In the data rows, the value 128 means zero.
Some points:
[195 117 168 133 219 102 194 113  96 124 140 117 147 154 125 166 102  65 127 187 102 198 151 133 150  91  93 200  77  85 109 144 119 139 135 101 195 135  56 146  74 145 150  20 146 111 110 174  88  87 104 123  47  56  93]
[132 100 114  73 135 116 163 130  86  74  45  75 127 223 107 154 124 156 125 178  46  74  85  63 118 183 154  81 212 180 123 113 106 135 111 113 129 123 151 169 132  83 144  99 133 145 130 157 106 125 116 146 155  52 119]
[146 123 129 194   9  86 123  66 120  97 159 132  96 112 157 153 122  94 115 111  59 142  77 206 234 144  91 117 171  60  62 157  90 159  64 108 222 140  99 180 147 114 139 163 127 137 157 150 116 125 157 189 169  89 181]
[ 90 103 181  74 127 191 120 138 119 107 130 154 103 180 207 206 150 145 117 166  82 152 161 165 181 136 236 150 124  61 123 158  71 114 138  95 167 122 172 112 153 168 114 199 103 137 129 170 126  80 138  84  73 195 140]
[127 172 128  88 155 140  89 121  88  93 166 172 121  78  56 136 138  72  73 198 145 185 100  96 214 128  97  97 161  96 156 149 125 184  88 130  84 131 201 138 161 145 126  45 141 177 148 157  71 144 155 111  76 154 148]
[149  99 148  88 215 122 104 111 125  84 176  74 158  99 128  60 103 127  63 161 152  79 122 180 202 108  94 174 148 145 112 117  30 147 139  70  97 148  76 171 143 137  74 192  66 148 165  68  86  80  78  65 111 102 175]
[223 131  97  92  50 130 129 125 111 102 121  75 143 120 153 188 185  75 111 134  82  88 177 224 216 153 127 130 118 180 133 168 193 129 166 161 128 168 141 204 125  85  89  57  86 115 182 107 114  71 102 104 147 192 108]
[109 161 218  84 121 134 110  83 167 137  68 135  79 193  83 150  84  68  79 109 158 182 109 171 168 132 165 165 172 150 148 188 149  98 114 119  65  97  71  54 148  83  57  61  93 144 141  80 162  69 135 188 150 100 148]
[145 133 108 114 122 116 110  83 101 114 129 112 178 177 215  83 119 111 125 166 188 171  62 116 155  23 141  80 117 167  62 191 164  96 125  46 141 126 137 141  79 180 163 118  87 184 136 159 143  79  95 179 157 177  93]
[ 54 154 161 124  89 118 228 133 138 110  94 102 106 120 142  57  99 117 113 108 169 156 149 102 127 194  73 162 116 102 172 146 125 116 137 106 205 119 192 143 112 161  14 104 108 174 178 135  79 136  67 142 121 160 121]
[154   0 130 114 144  95 157  58 144 113 147 138 161 123  92 171 178 109 103 124 117 179  92 144  99 107 137 128 139 138  40 139 181  93 127  98 183 140 167 106 165 113  46  79  97 108 128 113 191 140  43  90  63 146 162]
[207 179 134  53 106  42 166 139  87  30 119 162  94 200 100 151 108  74 117 164 137  92  59 140  88 108  72 139 114 101 177 134 119 138 187 132 140 137 119  58 124 156 136 166  49  99 116 109 183 133 160 137  83 189 169]
[244 141 138  83 133 134 120 120  89  43  70  92 101  43 199 176 122 145 112 121 180 144 101 121 193 146 109 146 131 218 113 171  34  85  93 137 187 148 158  29 110 110  94  82 148 119 130 139 173 162 115 131 149 137 160]
[143 105 144 116 128 134 141 143 106 147 131  64 141 111  94 152 176  62 153  69 148 143 133 146 128 130  99 125 157 191 137  74 138 127 127 112 163  99 198  26 168 172 134 162 102 157 110 100 104  56 217 125 167 102  99]
[ 86 118  95 142 195  96 104 232 144 106 164 135  68 154 204 149 116  50 145 166  83 203  94 135 155 103  74 118 144 129 135  98 119  66 181 103 133 157 129 117 120  57 101 103 153 223 148  82 109 139  99 121 120 152 171]
[172  94 198 131  34 157 140 220 170  70 115 105 170 132  80 140 156 125 112  94  79 157  97 121 170  68 169 104 155 133 131  96  49 135 143 118 131  88  99 162  98 192 137  37 100  78 166  85 115 164  74 158 140 202 125]
[251 124 119 128 118  89 141 184 122 124 195 151  97 148 112 161 119 100 118  77 167 106  21 119 138 151 167 137 154  70 137 192 103  64 174  81 117 143 164 196 117 150  27 106 184 127 123 159  77  48 124 121 144 109 138]
[201 138 104 111 112 165 130  44 143 126 121 113  74 175 122 108 135 117  72 173 212 203 102 111 114 115 138 138 185 133 143  85 113 118 231 146 185  59  85 164 134 109 119 104 128 166 131 164 135 160 172  27 174 148 153]
[131  12 114 125  32  88 101 124  62 154 165 108 144 142 119 144  64 111 145 151 147 164 113  86 102 145 138 231  77 149 177 166  72 109 133 182  91 169 111 140 178 126 141 104 114 174 139 154  85 134  93 148 125 170 137]
[ 82  52 195  90  87 110 102  98 119  66 123 103  91 143 212 167 153  33  57 129 177  82 141  57 171  83  69 208 172  74  76 142 162 132 184  82  83 122 182 130 111 153 157  82 134  88 164 153 114 106  94 111 161 107 137]
[120 140 115  80 115 147 116 170 123  49 168  93 107 153 147  86 212  74 146 162 121 213  37 149 225 205 150 235 142 129  97 113 100  95 150 172 133  86 170 132 134 144  87  96  58  79  99 131 177  97  92 154 133  78  89]
[141 162 145 113 191 165 179 166 128 178 163 173  91 148 151 154 246 141 134 124 183 101 109 148 155 116  68 198 132 177 112 109 156 131  94 125  78 112  79 114 143 139 108 149 116  94 153 202  98 169  74 174 174 150 149]
[184 113 136 146  12 191 114 143 127 110 130 139  24  93  95  93 161  54 113 166 118 189 106 146 151 144 125 111  88 189 157 156 139 115 146   0 113 185 150 156 138  96 132 155  89  69  97 149  93  89  91 146  70 121 105]
[ 94 129 114 159 116 168 103 102 134 112  90 206 146 106 138  91 160  95  93  61 112 106 128 157  80 125 116 149 136 131  93  92  43 118 160 173  88 217 142 137  67 125 113  64  74 152 144 194 181  64 136 154  76 119 133]
[163 130  94 156 173 114 109 107 126 139  74  91 102 164  88  86 148  80 183 123 192 114 119 175 211 126 194 131  44  56 124 129  99 113 181 102 117  95 192  92 144  99 157 102 152  67 216 131 112 140  81 157 116 126 188]
[182 144 127 120  49 227 123 174 102 104 141  97 133 112 143 156 123 104 122 200 173 107 134 207  58 120 126 144 137  12  36 125 107 121 113  92 103 157 159 135 158 128  73  82 101 164 176  91 156 186 160 177 129  83  78]
[141 161  81  70 128 122  88 136 173 201  86 104 112  55 204 147  47  77 104 167  78 133  59  98  84 155 132 155 157 141 143 143 121 153 106 171 154  83 114 124 131 158 121 149 137  54 207 141 147  93  67 122 113 133  78]
[143 220 146 133 141 128 123  98 127  81 133  57 126 124 120 150 172 113 133  87  89 158  90  36 118  41 183 229  51 186  96 133 124 138 129  88 117 140 153 195 158 123  87 143 128 157 186 121 151 127 187 144  94 120 173]
[136  87  68  46 129  76 190 111  80 165 143  83  71 117 221 124 158 104  24  58 114 166  82 158 166 107 131 114 112  92 175 151  74 119 158  57  87  47 127 168 125 117 117  84 122 119 117 102 153 166 176 166  75 100 110]
[110 151 142  95  13  90  83 113  92 142 142 119 118 169 130 119 255 114  90 163 115 142 108 126 143  65 121 127  90 118 192 155  76 117  86 139 144 183 134  84  96 126  61 115 170 127 173  94 137 120  99  55 158  59  94]
[145 162  83  83  67  74 141 152 138  25 138 102 148 123 152 132  93 120 150  74 186 186 133 195 124  78 128 155 167 104 156 131 162  79  59 126  81  89 148 146 102 101 156 147 110 137 123 167  87 118  73  46  93  74 171]
[223 145 157  86 124  90 106  89 148 103  94 108  61 147 163 115 224 113  92 152 168 162 172 105 117 175 100 162 116 107  59 126 109  23  81 181  81 120 107 174 151 167 136 144 133 159 133  70  55  96  92 201  70 167 129]
[117 100  93 112 128 184  61 199  87  44 124 128  60 166  93 137 139 109  72  80 211 121  98 121 137  77  96 163  74 124 106 151 148 159  84 164 218  66  91 156 129  49  88 127 153 109 144 115 115  62 113 149  71 155  98]
[ 53 120 114 152  84  82 185 164  80  69 111 116  87  86 143 111 165 128 145 178 128 147 141 158 120  97 120 145 141 176  13 190  94 100 163 127  92  75  91 118 164 147  89  85 175  45 128 136 118  69 175  74 108 185 143]
[177 119  86 136 140 201 132  65 144  76 160 136  62 138 157 128  85 209 120 108  31 103  78 148 124 165  52 156  72  98 168 168 128 114 126 107 112  72 158  85 141 166 193  25 150 164 118  76 155  59 102  82 158 145 140]
[152  79  67  97  87 145 120  74 136  53  89 141 131 129 105 127 152 155 143 107  84 160  94 131 212 100 126 219 178 114 104 129 153  97 178  94  77 165  89  38 101 135  59 159 184 123 188 141  59 150 162 158  56 156  40]
[ 80 159 106 106  71 135 157 135 128  98 168 146 170 144 111 204 112 158  26  99 185 185 101 125 170 183 115 137  50 173  24 129 122  99 211 113 131 180 131 136 132 135 198 138 147 112 168  82 102 136  82 121 127  82 137]
[ 50 110 136 132 146 110  85  97 181  84 129 109 173 131 173 174 163 142 137 176 223  88  63 147 148 144  96 169 100 135 191 145 117  49 119  68 166 132 124 160 126  94 128  62  74  64 119 105  73 143 220 116  83 141 126]
[123 122  98 119 158 122 135  83 113  35 152 168 157  89  81 153 136  73 128 140 137 171 187  93 127 144 130 126 110  95 192 139  74  47 137  73 118  94 105 185 125 105 107 154 149  94 139 138 192 117 109 163 251 123  90]
[149 127 176 134  61 136 145 173 137 106  94 148 163  85  99 124 169 100  99 175 149  97 124 155 211  93  97 168 155 172 181 174 130  52 194 107 128  61 135 149 172 130 153 181 174 206 133 131 210 115  98 166  58  98 102]
[157 155  88 154 138  56 103 163 115 144 107 198  59 168 108 105 128 114  72  88 118 130 176 101 202  96 140 220 183 154  82 179 111  72 107  95 169 111 167 155 138 145 137 103  55 122 135  73 131 192 139  68 131 111  67]
[163 133 187  85 127  68 118  81 150  75 163 161  79 132 160 121  98 126  84 154  74 112 116 175 128  49 107 133  72 176 100 112  70  88 183 168 155  28 201  87 144  61 111  86  77 131 184 187  26 135 107 175 148  89  79]
[ 77 132  93  66 107 148 156  98 114 143 125  20  45  56  17 149 144 144  92 161 119 128 106 143 171   2 129 172 144  74  96 168 124  49 165 167 147 196 158 128 117 112 145 131  69 126  88 136 116  99  82 166 158 152 131]
[172 141  99 185  87 153 175  99 162 114 147 116 128 193 190 148  88 120  84 163 162 149 147  74 234  71  76 132 118 121 130 102 105 132 103 181  70 127 202 135 124  77  55 170 139  54  79  73 156 103 139 162  97 151 123]
[167  69 202 168 155  93 118 180 150  88  87  34 107 102 108  96 167 118  38 126  98 176 106 161 158 183 133 162  66  89 116 185 153 110 100 157  52 144 154 143  88 102 146 193 108 132 160 175 172 168 191 103 148 144  87]
There is one direction along which these points spread out most. How many in every 100 of the points above lie lower along it than each point below? Answers are rounded to whole numbers. More than half of the points above lie lower than the first one.
[143 220 146 133 141 128 123  98 127  81 133  57 126 124 120 150 172 113 133  87  89 158  90  36 118  41 183 229  51 186  96 133 124 138 129  88 117 140 153 195 158 123  87 143 128 157 186 121 151 127 187 144  94 120 173] 38
[ 80 159 106 106  71 135 157 135 128  98 168 146 170 144 111 204 112 158  26  99 185 185 101 125 170 183 115 137  50 173  24 129 122  99 211 113 131 180 131 136 132 135 198 138 147 112 168  82 102 136  82 121 127  82 137] 27
[109 161 218  84 121 134 110  83 167 137  68 135  79 193  83 150  84  68  79 109 158 182 109 171 168 132 165 165 172 150 148 188 149  98 114 119  65  97  71  54 148  83  57  61  93 144 141  80 162  69 135 188 150 100 148] 62
[172 141  99 185  87 153 175  99 162 114 147 116 128 193 190 148  88 120  84 163 162 149 147  74 234  71  76 132 118 121 130 102 105 132 103 181  70 127 202 135 124  77  55 170 139  54  79  73 156 103 139 162  97 151 123] 36
[223 131  97  92  50 130 129 125 111 102 121  75 143 120 153 188 185  75 111 134  82  88 177 224 216 153 127 130 118 180 133 168 193 129 166 161 128 168 141 204 125  85  89  57  86 115 182 107 114  71 102 104 147 192 108] 2
[132 100 114  73 135 116 163 130  86  74  45  75 127 223 107 154 124 156 125 178  46  74  85  63 118 183 154  81 212 180 123 113 106 135 111 113 129 123 151 169 132  83 144  99 133 145 130 157 106 125 116 146 155  52 119] 80
[136  87  68  46 129  76 190 111  80 165 143  83  71 117 221 124 158 104  24  58 114 166  82 158 166 107 131 114 112  92 175 151  74 119 158  57  87  47 127 168 125 117 117  84 122 119 117 102 153 166 176 166  75 100 110] 82
[ 90 103 181  74 127 191 120 138 119 107 130 154 103 180 207 206 150 145 117 166  82 152 161 165 181 136 236 150 124  61 123 158  71 114 138  95 167 122 172 112 153 168 114 199 103 137 129 170 126  80 138  84  73 195 140] 33
[ 82  52 195  90  87 110 102  98 119  66 123 103  91 143 212 167 153  33  57 129 177  82 141  57 171  83  69 208 172  74  76 142 162 132 184  82  83 122 182 130 111 153 157  82 134  88 164 153 114 106  94 111 161 107 137] 51
[131  12 114 125  32  88 101 124  62 154 165 108 144 142 119 144  64 111 145 151 147 164 113  86 102 145 138 231  77 149 177 166  72 109 133 182  91 169 111 140 178 126 141 104 114 174 139 154  85 134  93 148 125 170 137] 40
[ 77 132  93  66 107 148 156  98 114 143 125  20  45  56  17 149 144 144  92 161 119 128 106 143 171   2 129 172 144  74  96 168 124  49 165 167 147 196 158 128 117 112 145 131  69 126  88 136 116  99  82 166 158 152 131] 9
[145 162  83  83  67  74 141 152 138  25 138 102 148 123 152 132  93 120 150  74 186 186 133 195 124  78 128 155 167 104 156 131 162  79  59 126  81  89 148 146 102 101 156 147 110 137 123 167  87 118  73  46  93  74 171] 64
[149  99 148  88 215 122 104 111 125  84 176  74 158  99 128  60 103 127  63 161 152  79 122 180 202 108  94 174 148 145 112 117  30 147 139  70  97 148  76 171 143 137  74 192  66 148 165  68  86  80  78  65 111 102 175] 71
